Each path below is one point turned by a fixed rotation once a step. After each direction that follows a path, write how fast that rotation turns it, in degrees a step (0 if it stays still).
Each turn is a multiple of 5 degrees from 10 to 175, or 0.
Each row of a path follows its step; steps can be skipped.
Rotation 1:
step 2: [ 15  -1  -4 -20  18   7   0  -6  29  29 -20 -17 -11 -12   7   9  19 -39
  -6  10  46 -13 -63  18   8 -16 -12 -28  18 -27 -35 -23  24  19  -8  12
 -23  14  23 -59 -14   0]
step 5: [  6 -11  42  14   9  50 -16 -37  -4 -22 -14  19  49   9  13  19  45   3
  20  -2  45  -7  -3 -13  -6  24  14   1  25   0   0  21  -6 -39  14  -5
 -20 -13 -49 -19  24 -12]
step 7: [ 11  -1 -18 -14  58  14   9   0 -26   1  -9   2 -20  -6 -50   1  11   8
  -1  -1  15 -19   1   0 -39 -20 -31 -25 -35 -29  28  39   1 -16  -6  33
  -9  22 -51  12  37  14]
step 13: [ -5  44 -14   2   7 -22 -19 -23 -14 -12   3   6  14  14  62  32 -26  24
   2  32  23  17 -25 -21   0   0  22  14  27  12 -48 -31 -18  -6  18 -53
  -2 -10  10 -28  -2   8]
step 14: [  4 -11  -7  -6  30  12  16  30 -22   1 -27 -37  35  -4  26  13  -5   2
  31  -7  42 -22  -7   5  17   2 -32 -26  15  31 -21  23  -3  62  46 -18
  10 -13 -33  10   7 -16]
step 17: [  0  10  15  15 -11  31 -30   6  24 -12 -10   5   2 -23  -2   9   9  23
 -23 -25  16  28  72  14   8   2  26  25  -7  -9  27 -30 -61  32  30  -9
  17 -12  -8  10  19 -25]
step 19: [-16  -6  19  10 -10 -19  11  -4 -22  11 -17  -6  33   6 -31 -38  -3 -29
  -4 -41  -7  22  41  66  20 -27 -25  32   3 -21  -2  32  -3   0  -7  37
 -25  21 -14  10  -8 -26]
step 22: [ -6 -14 -18  40 -23 -37 -22  20   5 -20  -4  18  24  -9  24  -6 -44  25
  22  -9  14 -10  -5 -13  29  16 -14  71  -5  44  -7  -2  39  10   5   9
  42   6  -6   8 -18   4]
Speeds:
[  2   7  -9  12   3   7  16   7  -5  -6   1  -3  -3   3   5   2   1   4
   3  12   1 -23  -2   3   1   0  -7  11  -6  -7  13 -11   4  -6  11  -6
   8   1  -8   6   7   2] : 45
[ -1 -13   1   4   3  -1   9  -3  -9   6  15 -13 -11   0   5   8  -1  -3
   3  -9  -6   8  -9   9 -13 -11  -9  10  -3  -6   2   7   2   5 -17   0
   5   4 -10   6  -7   0] : 90
[  5  -9  15 -12   2  -4   1   7   4 -17  17  -2   2   3   5  -8   7  -1
  -2  -6  -5  -9  -6   7   3  -5  -1 -14  -5  11  -4  -8   3  -1  14   4
   2   1  -1  11 -10  -1] : 170
[ -9  -6  -4   0  -3  -2   6  -1   6 -13  -8   2  -7  -5  -4  -5  -5   3
   7   1   0  -5   0   6  17  -2  -5   1   1  16   7  13  -6  -2 -13   1
  -9  -6  -9   2  -1  22] : 100
[ -7  -7   4 -15   3   2   5   8 -11   8   0   3   2  -8   5   1  -2   8
  -7  16  -5   5  -5   2   6  -9   0  -3 -13  -5  13   4  -4  -3   0  13
  -8  11  16  -2   9   2] : 85
[ -2   2   1   6   9 -12  -3  -1  -7  -5   9  -8  10   5 -13 -15  -3 -17
   6   5 -15  -3  11  -8 -11   3  -5  -3  -7  -7   9   1  -5  -2  -2  -6
  -9  -1   7  -5  -1  10] : 90
Rotation 2:
step 0: [-24  11   0  25  -5 -10   6  25 -17  -8 -23  18  28 -23   2 -35 -12   1
  30  26   8 -18 -13  46   9  -1 -41 -13 -43 -26  14  -4 -54  28 -31   0
 -10 -29  -4  -6  37  47]
step 3: [-24 -18  -5 -24   3  12 -22  -7  19  33  20 -26   8   0  25 -11 -19  12
 -16  63 -11 -25 -61 -13   7   0 -57   4  22   0  10 -11  -9  32 -29  10
  10  -2 -37  27 -23  11]
step 4: [-35  -8 -18  15   8 -44 -12  -6   9  18 -31 -49  42  26  -3  26   4 -15
  73 -12   6  23  -1   2  -8 -19 -30  -5 -10 -29   3  -8  -2 -21 -37  -2
   8 -25  26 -30  15 -11]
step 6: [ -4 -23 -27  22   3  -6 -24  12   4  15 -20 -61   6  -9  46 -18  14  -4
  30 -17   0  19 -31 -11  -7 -28   3  -1 -11  11  23  54 -27  58  -4  22
  14 -15   8 -43  -7  -5]
step 17: [-17 -16   3  16 -13  -1  36  -2   2  31  48   1  31 -16 -10   4  -7 -29
  21  40  10  36 -35 -37   7  -3 -11 -37  19 -34 -12  31   6  26 -45  -5
  25  13  21  27  10  31]
step 21: [-19  -6 -13  16  33  12  12  -7  -5  39  17 -37  10  10  33 -32 -12 -21
   6   4   6  -2  18  23 -31  35 -49   7  25  -8  31  -3  -9  61 -31  14
   7  -5  -4 -23 -13  51]
step 24: [ -8  19 -48  -5   6 -27  -5 -29  14  26 -21 -40 -38  12  65  -9  29 -18
 -12  37 -24  -4  -3 -32  29   0  -9  -3  14  11  36  12 -18   0   1  -3
  25 -30 -18 -12  -8 -35]
step 27: [ 19  14 -21  27  -2   3  34 -29 -39  16 -13 -32  41  29 -26   7   7  -9
  59  20 -14  22   4 -14   9 -10  -2 -13 -12  -5   9  17  18  31 -34 -18
  14 -39  28 -47   9 -23]
Speeds:
[ -6  -4  -5  -2  -4  -1  10 -17  -2  -9   7  22  -6  -3  -3   3   1  -4
  13  -1 -14  -5 -11   2  -5   8   4   5   0   5 -11   9  -9  -2   7  -1
  -5   3   8   2   2  12] : 20
[  0 -14  -7   1  -9  -6  -8  12  -4  -1  12  12  -7  -7  -6 -12  -3  15
   3   9   4   8   0  -4   2  -4  -1  -4  -3  -5   0  11  11  -1   1  13
  -8   8  -7   6  14  -3] : 125
[  0  -5  -1  -3   4  -2   2  -4  16   1  -7   2   9 -20  -4  14  -8  -1
   2   2  -9  12  14 -11   5   2   5 -17  -6  -2  -6   1   9  -4  -3   2
  -1  -2  14  -3   0  -2] : 140
[-12  -2 -10  10  -4  -1   0  14  -4   1 -16  -5   6  -1   1  -5   6  -3
   7 -19  -4  -5   5   1  -1  -2  -5  -3  -2   4  -3  14  -9  -1   0 -10
 -19  -4   6  10   4  -8] : 175
[  8  -1   6  -9 -11   6   5  -6 -11  -8  -9   8  13  -1  -6  -7   6  -1
   4  12  10  -3  -1  -9   4   1   2 -12  -1  -4  -7 -15  -8   7   3  -7
  -6 -14  -8   6   8  -7] : 25
[-12  -2   3  14  -2   2   0  -6  -6  -7   6  -2  -4   6   6  10   4   8
  -8  -4 -16  -7   5   4  10  -1   7 -12  -6   2  -3  -7   1  20  -5  15
  -6  -5 -10  -1  -5  -2] : 115
Rotation 3:
step 0: [-15  21  24 -18  14   2 -25 -14   5  34  40 -29  25  16  -6  -8 -28  53
 -21  -8 -37 -29   4  39  -5  -3 -29 -10 -26   3 -30  18   4 -17  42  -7
 -47 -33 -19   4  -7  27]
step 4: [ -4  31 -16 -24  31 -41  22  18  10  45  41  -6  -9 -28  13  12 -26  -4
   2  30 -21 -11 -14 -22 -29  37 -20  14  18  23   9 -39  31 -13 -11 -40
  15  41 -14   2 -37 -11]
step 6: [  3 -16 -27  24   3  -6  27 -42 -17  -8   2 -14  14  17  -2  11  18   9
 -35  25 -39 -15  19  37  25  26  -7  25  26  18  -6 -52  44 -16 -12  -3
 -59 -19  14   6  10 -43]
step 9: [ 20 -15  -6   7 -34 -33  44   0  -7  -3 -10   9  -5 -23 -39  12 -19  14
 -11 -12  37  43  -9  25  25 -12  -4  15  -4 -31  25 -27  25 -20  19 -34
  11  -4   5  71 -25  32]
step 11: [-21 -34  -2  -2  -4  -9   6 -29  -3  36   2  51  11  18   2 -26 -56 -33
  34 -12  10  17  -9   9  -6  14  46 -10  12  35  -2  -7  11 -18  32 -19
 -14  19  42   0 -47 -29]
step 12: [-34   9  17 -36  -2   9 -40  11  15 -25  51   2   9 -18  -2  15  18  17
 -36   7  -5  -6  -2 -12  -8  27   4   2  10   8  38 -38  62   0  68  22
   4  12  -4  23  -9 -16]
step 21: [  1  -1   6  22  11  18  -1 -30 -14 -26 -11 -10 -27   1 -56  28 -22   2
   7 -22  41  -7  -2  18 -26 -61 -25   5 -18  -9  31  29  16 -21  -5  15
 -60  28 -34   1   8  10]
step 28: [ 31  -6 -16  37  23  10  -4  26   1   9  -7 -21 -40  24 -13  15  29   9
  22  37  18  16  -3   1  16 -70 -16 -12   1 -33  32   3 -16  31   2 -46
  18 -14  25 -11 -16  45]
Speeds:
[-17   9   6   5  -1   8   4   0   7  -5   9  -7  16  10   4  11   8   1
  -1 -11   1 -12  -1  -3   2  13   3   4  10   9   4   3  -4   1   6  -8
 -10  -4  14  -1   0  -7] : 55
[ -6  -1  -2 -11   1   4  -8  -7  -4 -15   8  11  -2   3 -11   4   2   8
  13  17 -10  -3   4   4  11   5  -4   5   7   1 -13   8   9   1   2  10
  -5 -13  -2  -7  -5   2] : 55
[  5   3  10  -1   2   0   9   1  -5 -11  16   4   2   3  -2 -14   2   6
 -16  10   4   0   8  10  -3  -6  11   7   9 -15   1  -6  -8   7   2   3
   0   0   8  10   9  -1] : 110
Rotation 4:
step 1: [  9 -13   2 -52  -4  18  16  11 -19 -11 -42  22 -33   4 -12  52  41  22
 -16   7  36  24 -18  45 -29  22 -14  -7   2 -31  33   4  16  15  10  35
 -24  18  -7  -4  32 -14]
step 4: [ 40  -4   0 -61  -2   2  15  -6 -29 -31   0  59 -42 -16 -33   4  37  23
 -27 -31  -8  13  13  16  22  -5 -10  12 -34 -42  34  -6  20   1   3  16
   7  -7 -16 -16  14  10]
step 11: [-29 -19  13 -20 -12  38  30   6  24 -27  28   5  -5 -48 -42  23 -19 -13
  12 -16  33  -6  15  22  29  49   1  26 -27 -23   3 -13 -14  12  -2  28
   3 -31   7 -20 -48  28]
step 17: [  0  16  -2 -46   1  45 -14  -9  -9 -16 -15  21  47  -6  -6  23  14   4
   4  23  45   8  32  29 -70  27   0  -1 -27 -21  21  -5  41 -20  13  18
  -5   9  11   7 -27  22]
step 20: [  4  30 -17 -47  18  50  -1  -7  -6   4  29  14  -4 -14  -4 -27  13  10
 -27   0  11  -4  53   8 -35  19   6  60 -23 -19  44  10  25  -7  13  44
   0   8 -30 -16   1  12]
step 21: [ -8  -5 -39   0  16   3 -26  -2 -42 -24  -4  13   2   4 -38  51 -25 -13
 -13   1   5  26  33  -9  40 -34  10 -30 -20  12  16   0  32  29  -7 -13
  48   0  10 -51   1  32]
step 22: [ 17 -40   9 -40   3  44  30 -15  -5 -23   3 -22  10  25 -47  25  20  20
  -6 -13  41  26 -28  49  13  30  22  14 -20 -32 -14 -17  16 -10   2  -6
 -48 -15  -6 -17  -5  -4]
step 27: [-24   3  16 -33  34  22  29  33 -19 -12   6   6 -38 -24 -12  42  -6  -3
  17 -16  52  -8 -28  15  22  26  17  26   5 -13  29  11  43  48 -28   9
  20 -13 -23 -23  14  -1]
Speeds:
[ 13  -5  -2 -11   9   7  -7  -5  17   7  -4   3 -18  -9  -5  -7  -4  -7
   2  -8  -4   3  -6  -5   3   4   5  17   8  -7   6   2   1  -1 -16   5
   0  -5  -1  -2  -7  -6] : 155
[  2   2   0  11  16   3   5  -9   5  -8  -4   0   4  -8   7   5   4   1
  -2   6   2   3   9  -7   6 -19   1  -4  -3  -5  -1 -11  -9   5 -10  11
   0 -18   3  13   7   7] : 155
[ -3  -3   9  17  -3  13  -3  -1   2   0  -7   5  -5  -1   3   7  -3  21
  -8  -6  12  -3  -9   3  -2  14   4   3 -10  -6 -13   8   7   0 -11   2
   0   3  -1  10  -4   7] : 135
[  4   3 -13   4  -7   2 -10 -12   6   6  -9   0  13   5  11  14   7  -2
  10  -7   6  18  -7  -8 -10  -5   5 -10   5  -2  -3   1  -1  -3  -1   2
   4   3  -2 -10  -9  -5] : 155
[  4   1   8   9   8 -14  -4  -6   6  -8   1  -8   8  -1  -5   1  -4 -16
 -16   7   2   5  -5 -10   7  16 -12  -4   4  -3  -8   4   3   4  -4   4
   9   5 -11 -10   3   6] : 135
[  1   4  -5  -9  -3 -11  -1  -2 -15  -8  -2  -9  -1   0   6   2 -22  13
   5   8   2  -2  -4  -9   6  -5   9  -2  10  -8  -1  15   7   9 -10  -6
  -1  -8   2  -3   4  -3] : 120
Rotation 5:
step 7: [-15 -33  27  21  15 -16 -21   5  57 -42   1  11 -10  54   7 -18   0 -29
 -12 -22  28   1 -20  22 -17   1  25 -28   0  16 -32 -49  14  23   6  21
  11  32 -34   9  19  40]
step 14: [ 24 -60  49  -4  24 -30 -38   8   4 -30 -29 -13   6 -30  -1  15   9   1
  18 -27  -1  60  43  -1   5 -11  12  31  27 -10  26  32 -13   0 -13   3
 -19 -33 -12  -9  19 -25]
step 17: [ 26   4 -24  -3  15 -50 -58 -12 -37  46   3 -27   7  20  11   7 -27 -31
   4   5  21   9 -22  28  18 -33 -38  16 -39  19 -29   2 -21 -12   0  19
 -39   2  39   4  18   3]
step 18: [-11   3  -1  17 -28  -5   6  32 -20  55   7  13  58  24   5   6  33   5
  -6  -6 -22 -11 -29  41  20  37  22 -15 -18 -11  15  41 -59 -12 -27  -2
  -5  36  36  11   4 -12]
step 20: [ 38  -1  15  -3   4   3  12  19 -27 -18 -10 -25 -15   9 -20 -59  -7   4
  11 -19   2  25  33 -27   7 -59  41   9  -7  19 -14 -37  43 -18 -29  -9
 -13 -46   7 -40   6 -21]
step 24: [  6 -35 -20 -27 -31 -35  27  16  54  14  22  23  -3 -10   6   3 -12 -45
 -34 -15 -52 -32  14  20  33   8  14  -1  -9 -48  -2 -11  -8  40 -30   6
   9  22  31 -14   9  -7]
step 25: [-20   1 -22  -8 -30  -4 -16  10  36 -20  -8   6 -16  -9   6  22 -24 -11
 -24 -15  38 -21 -13  34   5  35  41 -40 -13 -10  14 -55  10 -34   6 -63
  43 -17 -22  -3  19  14]
step 27: [ -6  10 -42  47  66  19  32 -34  18  16   2  -8  27  24 -48   1 -10   3
 -13  39 -19  18  32 -24   8  11   4  17  -3 -32   9  41   5   2 -35  37
  -8   5  -3   8 -19   2]
Speeds:
[ 10  -5 -13   0   2  11   5  -3   2   5   1  11  -7   1  -3  -1  16  -6
  -2  -4   5  -5   9   6   2   0   6   7  -2  11   8 -21   9   4 -14  -3
   4  12   8   4  -2   7] : 20
[ -8 -10  -9  -8   8  -2 -12  -6   7   5   2   5   0  14  -7   2  -7   3
   4   2  14   9  -6   2  -5 -16   3   2  -8  -8  -5   7  10   3 -10 -13
  11  -6   0   8   2 -10] : 140
[ -9  -5   3   5  13   3   8   8  -7  16  11  -5  -6  -3  -7   4  -1   4
  12   3   9  -3   8   1   4  -3 -20  -4   4  -9   6  -6  10 -13   1   6
   5  -2  -5 -11  -2   6] : 65
[ -9  -1   0  -4  13 -13  -4  -5  -6   5   6  -9   6   9   6 -10  -8  -6
  -4  -7 -10   6  15   6   6   3   4  15   9   9   3   4   7   7  -8   5
  -8  -3   7  -9   9   0] : 115
[ -1  -3  -5  -2   1   2   6   5  11 -11   1  -7   4   7   2  -4   2  -8
  -5  17  -6   3   5  13 -17  16  -6   8  -7 -13  -2 -10  12  -5   9  -1
  -5  -3  -4   1  -5  -8] : 20
[-21  10   1   6 -10  -4   6  -1   3  -4  14   5   7   2  -4   1  -1   9
 -12  12   4   7  -1   3   8  -3   4  -1  17 -11   4 -11  -6   7  -5   3
   3   8   7   8  -5   0] : 120
Rotation 6:
step 0: [  0 -48 -18 -33   7 -43 -20  -2  43 -18  18  18 -39  -9 -14  -7  -8  -3
 -30 -54 -10  17   0 -13  12  31   7 -27  13 -14   4  27  13  29   2  31
   1 -29  -5  -9   1   0]
step 7: [-21 -30 -27   5 -18  14 -27 -22   7 -14  21  29  58  -3  16 -16  16  19
  16  33  -3  21   3   6 -28   4  -3  31   2  48   3  25  22   0 -13   1
  21 -36 -46 -13  -5  -9]
step 8: [ -3 -27 -37 -10 -15   9   4   1 -15  30  18  20   2  13  24 -62 -16  12
  -2  27  26   0   8  19   2 -19  -7  -8   8  -3   3  34  59 -12  -9   2
 -13   7  -4  -2  64  16]
step 18: [-13  -7 -17 -28  12   7 -10  32   9   6  56  30 -23 -22 -21 -39  -7  53
 -16  -3  26  -1  19 -18 -28  -9 -38   1  29   1   1 -14  -6   9 -11 -26
 -34  -3 -23 -28   8 -12]
step 20: [-16   7   9 -33  -7   0   9  -7  -6 -17  27  10 -23   5  -8  34  13  23
  16  -5  -4 -45  35 -25 -10 -25  22  57   8  13   6   2  21 -25  -3 -30
  14  31 -29 -26  17  42]
step 22: [-42 -11   1   3   7 -38   3 -12  14   2  31   0  22  19  28   7  33  -2
  11 -15  25 -19 -35 -13   1  24   5  14  39   0   0   5  26  25   0  -8
  25  43 -50  31 -37  10]
step 23: [-13 -22 -27  31  -7  14  -2 -33  -2  29  64  28 -11 -20  16 -18 -11  -7
  11 -24  54  21  -6  17  17 -12   5 -24  42  26   5 -14 -10 -14 -24 -12
  -4   3 -25  -1 -22 -13]
step 28: [  9 -34  10  22  18  21 -21 -15  37   8   1  16 -19 -11   3  10 -38  20
 -17 -43  -8  -8 -10   1  34   5 -13  34  57  18  10  -8  -2  33 -16 -29
 -16 -16   2 -40 -23 -16]
Speeds:
[ -9  15   0  -6 -13   3  -4  -9   5   9   3  -6 -11  -9  -7  -8  -3  -2
  -2  11   5   5   3  16   4   0   3  -4   3  -9 -17  -7   4   0  -1  14
   0   5   2  -5  -2  14] : 170
[ -7 -16  -4  -2  19  -3   4  -1  -8   5   3  -6   7   3  -8 -11  -2   5
  -3   5  -4  16  19  11   2   3  -4   7  -1  15  -7  -7  -8  -2   4  -3
  -3   5   0   4   1   2] : 65
[  3   5   4   4  -8  -1  -4 -14   4   3  10   6  -4  -1   6   3  -7  13
  -3  -5   9   1  14  -6  -7  15   4  -5  -7   9  -9  11 -17   0   1  -2
   7 -13  10  -5  -4  -6] : 155
[-11  -4  -5   8  -2  -9   9   3  -1   0   5   0  -4  -1  -9 -14 -10  -9
 -10   1  -1  -3  -7  -2  -5   3  -4  -1 -10 -15  -2  18  -6   7  13  -2
  -3  -5   1  13  13   1] : 135
[ -5  -1  -3   7  -9  10  -1  -9   4  -4  -3   1  -5   1 -10  13 -12  -9
   8   8 -19  -8   4   3   5 -13  -8   9  -5  10   2   1  -9  -9   0  -6
   6 -13  -5   2  -1  10] : 80
[  7 -12  -8 -18 -10   5  -6  10   6   2  -2   2  -4  -2   2  -9  -5  15
   9   7  -6   2  -7   8  -2  -3   0  -6 -12   8   1  -2  12  12   6  -3
  -4 -17   4   1   0  -4] : 40
[-12  -1   4   1   7  -2  -5  -3  12 -12  -4   3   9  -1  -2   3   5  15
   1   8  -3   5   4   2  15  -9  10 -16   1 -13   4  10  -3  -1  16  -5
   7   2  -5   0 -11  -1] : 70
[ -7   1  -9  -8  -1 -17   5  -8   0  -8  12   9  -4 -11   5   0  18  -6
  -2  -1  -6  -4   6  -5  15  -6  -8   7  -3   7   2   1   9   8   0  -1
   8   0  15  -6   5   0] : 145
